A single turn carries every row of the set below to another of its rows. Some are shown first; where does it send the rows asked next?
buluf: [-47   6  40  22 -13  26   6 -36   6   9  12 -15   9  -9  -9 -17  -3 -19]
Zaz: [ 12 -10 -13   7  19 -16 -57 -23   3 -18   9 -23 -20 -15  15  35  -1  10]
bik: [-15 -20  -6 -11  27  12 -64  14  14  -3  -3  -5  -8  -2  -2 -16 -12  40]
mosu: [ 12  -2  -5   7  -5 -32  14  51   9  31  24   6  24 -13   1  37  16  -8]
Fadar: [  5  13 -16   1  25  -4 -40 -36  -5  -4 -18  -1 -20  -2   6  36  -4  33]
Vugof: [ 27 -23   7 -17  32  19  -8  21 -11 -11 -22  -4 -20   6   9 -22  18 -59]
sog: [-53   0  36  -3  19  14 -25 -17 -22  37  -2  -8   2   5 -11  -2   2 -42]
vuro: [ -6 -23   6 -15 -23 -14 -58  11 -16 -16 -18   4 -22 -14   8   5  -4  34]
lig: [-50  -1  -1 -12  25  15 -43 -31 -15 -22   9 -11 -16  -6  -1  14   4  24]
Dufu: [  4  13  16  -1   7  30  25 -17 -13 -48 -15   2   3   1   7  -4   8 -42]
Nozo: [-38  -1  -2  -1   7  23 -30 -27  11 -26   7  -3 -11  -7  -7   2   3  49]
Nikab: [ -5 -36  -3  20  -5 -65   1   9  16  25  21 -10  12  -5 -26  -5  13   1]
Nagep: [-16 -14  -7  31   9 -66 -15  21   1  36  -3 -11  14  12 -15   8   3  -5]
Fetag: [ 31  -9  27   2  32  29  27  30   8 -13 -19  14  33  -4 -16  15  -4 -26]
derak: [  8  -4 -13 -10   5  -1 -17 -45  -3  -4 -14   3 -29 -15   2  -4   6  52]
tiveb: [ -6   0  26  10  12  27  26  25 -32  -4 -36   5   1   1   9 -20  27 -40]
benu: [-17 -17 -10  -4  13  18 -45  -7  25 -20  17  -2   2  -4   0 -18   5  52]
vafe: [ 12  10  -3  21   6 -21  29  45  14  51  -7  -3  -8 -13  -3  27   2  -5]
Vopo: [-12  -7  -8  20  12 -67  15 -23 -11  25  18 -23  16 -15  -7 -15  -5  -1]
zega: [ 13 -16  10  -3  40  23  14  23 -23  14 -16  14   6  10   4 -13  49 -46]
kad: [ 42 -25   9 -15  23  29   3  30  16 -10 -29  12  -9   8  -9 -25   9 -30]
lona: [-11 -32  24 -12  37   8 -32 -10   3  51  21 -20  -2  -6  -7 -27   7 -41]
lito: [  7 -27  32   1  23  21 -18   5  36  48  -2  -9   3  -8 -28 -30 -24  -7]
Viguf: [  5 -24   9   6 -11 -12 -52  -4   9 -27  -6 -26 -37 -26   4  16 -13  17]
reve: [  8  -2  28  16   1  24  32  17 -19 -30  -4  -9  23 -17  20 -30  15 -42]
dage: [ -9  18 -10  -6   5 -33  28  22 -40  42  11   0  11 -21  20   6  13 -15]
nida: [  6 -10   7   3 -24 -26  39  30   6  11  35  -5  17 -35   4  16  12  -7]
revo: [-15  14  14  -1 -25 -24  47  27 -25  21   3   2   8 -32   1  12  -4  -3]
dete: [-20  -2  19  11  -6  20 -14 -22  21   3  41   0  55   0   2 -24   8  -6]
Vuso: [-18   0   2  38   8 -60  12   0   1  35 -17 -25  -4  -3 -16  -4 -17  -1]
tup: [  1   8  13  -9  25  21   2   7 -32 -27 -28  -2 -12   9  10  -4  10 -62]
Musek: [ 25   2   0  -9   9  31  18  -7   4 -49   4  21  34   7   7  -7  18 -26]
Vik: [ 14   9 -12  12  16 -28  36  19  -6  51  11 -17 -12 -26  18  -3  14 -15]
Luf: [-10  -3  24   1  10  21 -31  13  28  30   7  16  57  12 -17 -11 -22   5]
pava: [  4 -23 -13 -24  -9 -11 -42 -19 -19  -9   0   9 -15 -14  13 -16  17  46]
mavup: [-33 -18  -1 -15  40   5 -48 -24  -9 -13  10 -30 -36 -18   5  -2  -3  13]
lokab: [-19 -22   2 -10  36  10 -54   1   8  -3  -9 -26 -38 -13  -2 -12 -21  24]
Zeze: [-25  -8   1   2   2 -67  10  -8 -23  22   6   5  36  -3 -21   7  -9  11]
zor: [-18 -24  14  15 -16 -58  21   0   6  21   0   2  15 -11 -40   3  -9  20]
pav: [ 36  -8   3 -16  14  33   4  24  15 -27 -21  34  26  17  -8  -6  11 -14]
nef: [ 38 -27  17  -1  46  28  31  15   9   7  -9   6   4  -8 -13  -4  29 -34]
vemot: [ 20  -2  19   1  21  20  15  28 -13 -32   4   5  53  -8  12   2   4 -38]

derak turns into Fadar
Nikab turns into zor
And these:
Musek turns into Dufu
benu turns into Nozo
dage turns into Vik
reve turns into tiveb
Luf turns into dete

